One turn moves every row onto another: examples first, then more rows asked
bosul: [ 43.9   8.9 -10.5   8.3  20.3  11.4  26.9 -13.8  11.2  26.9   6.5   2.1
  -0.4  -8.4  -2.3  44.2 -26.1   3.4   2.9]
Mavu: [ -6.9  20.6   9.8  10.2 -10.4   9.8  -2.6  -9.5 -26.4  26.7   3.5  -6.2
 -10.5 -43.2 -16.6 -33.0   9.8  50.0   3.2]
buve: [  6.2 -19.7  29.3 -11.8  -3.7 -23.7 -19.4  -7.1  16.1  22.2  12.1  19.5
  -2.5  52.2 -27.7   2.7   6.3  10.2  -1.3]
vas: [-25.2  22.6  14.4   8.5  -4.7   6.6 -15.4  -3.5 -10.6  27.0   0.3 -13.2
  -3.8 -35.0 -14.7 -28.0  -1.1  58.8  -9.6]
bisil: [  6.6 -13.4  12.3  20.8 -36.3 -48.6  -2.2 -23.0 -26.0  14.8 -38.1 -13.4
  28.9 -32.6 -21.4  -8.6 -32.1 -13.0  10.1]
niker: [  0.4 -17.9  29.7 -13.4   4.5 -24.6 -19.6  -7.6   8.6  35.4   8.9  15.0
   6.6  52.6 -29.9  -3.0   9.3  23.9  -8.2]
vub: [ 45.4  17.8  -8.7   6.5  25.2  -3.2  32.5 -11.2  16.1  17.5  -1.3  -3.4
   2.6  -9.4  -8.8  36.2 -33.7  -4.5   1.4]
Sud: [  9.2 -24.5  30.7  -3.4   3.3 -15.5 -16.0 -14.8  17.7  31.4  13.5   7.6
  11.3  58.5 -28.7  -5.5  -2.5  20.9  -2.1]
Lidu: [ 43.1  11.0  -4.9  13.2  30.3  -5.1  21.3  -2.3  19.2  26.4   2.9  -9.6
   4.3 -17.2  -3.0  40.6 -33.0  -9.4   6.4]
Zimed: [ 46.1  17.1 -12.3  10.1  24.8  -4.5  20.3  -3.5  29.8  20.8   3.4  -2.1
   5.6  -5.6  -7.4  37.4 -31.2   1.6  -9.9]
dar: [ 12.1 -15.1   0.7  11.0 -35.4 -39.6 -12.1 -15.3 -30.5  12.2 -37.8 -12.6
  34.7 -36.0 -22.0  -4.5 -24.5 -19.6   7.1]
nilap: [ -2.2 -17.8  25.4 -19.7   1.4 -12.3 -25.9  -3.8  10.0  22.5   4.3   3.8
  11.3  56.5 -38.0 -12.6  -4.3  13.0   0.3]
kos: [-27.0  15.7   1.3   5.4  -6.8  -2.0 -13.1 -10.9 -14.6  30.7   2.0 -13.5
  -7.5 -44.6  -8.6 -36.0   1.2  50.3  -3.2]
Faz: [  8.7 -20.0   8.7   3.3 -23.5 -43.1  -2.4  -9.8 -23.0   9.4 -51.5 -17.0
  33.6 -24.3 -18.9  -4.6 -32.4 -21.3   6.1]
Pir: [  8.5 -21.7  25.3 -14.3   1.2 -11.8 -19.8   2.5  16.3  34.1   7.5  16.8
  13.1  53.5 -28.6  -0.7   3.8  19.8   0.8]
teral: [-21.6  10.2  12.9  10.2   7.3   2.8 -18.8  -4.8 -19.1  30.5  10.1  -9.3
 -14.5 -40.2 -18.5 -37.2   5.8  44.7  -2.2]
vesob: [ 43.8  10.0 -15.3  -0.1  21.0  -1.4  24.6 -14.7  28.4  29.6   1.8  -9.8
   6.7 -21.1 -11.4  33.4 -36.8  -2.8  -7.0]
Larif: [ 12.4 -10.3   5.3  11.7 -32.3 -52.0  -8.7 -25.4 -22.1   7.5 -35.1 -14.7
  30.8 -34.4 -17.9   6.6 -21.1 -23.7   6.0]
rebos: [  9.0 -14.4   6.7  12.1 -33.0 -53.7  -5.0 -18.1 -38.7  19.2 -35.1 -22.8
  26.6 -26.5 -14.1  -1.0 -13.1 -19.5   2.1]
vemi: [-24.5  14.9   9.0   2.1   0.5   6.2  -7.3 -15.6 -22.8  21.8   3.5 -12.7
  -9.3 -32.8 -11.0 -36.9   5.7  52.3  -1.0]

Sud turns into Lidu
Larif turns into kos
buve turns into vesob
Now find these:
bosul turns into Faz
vub turns into dar

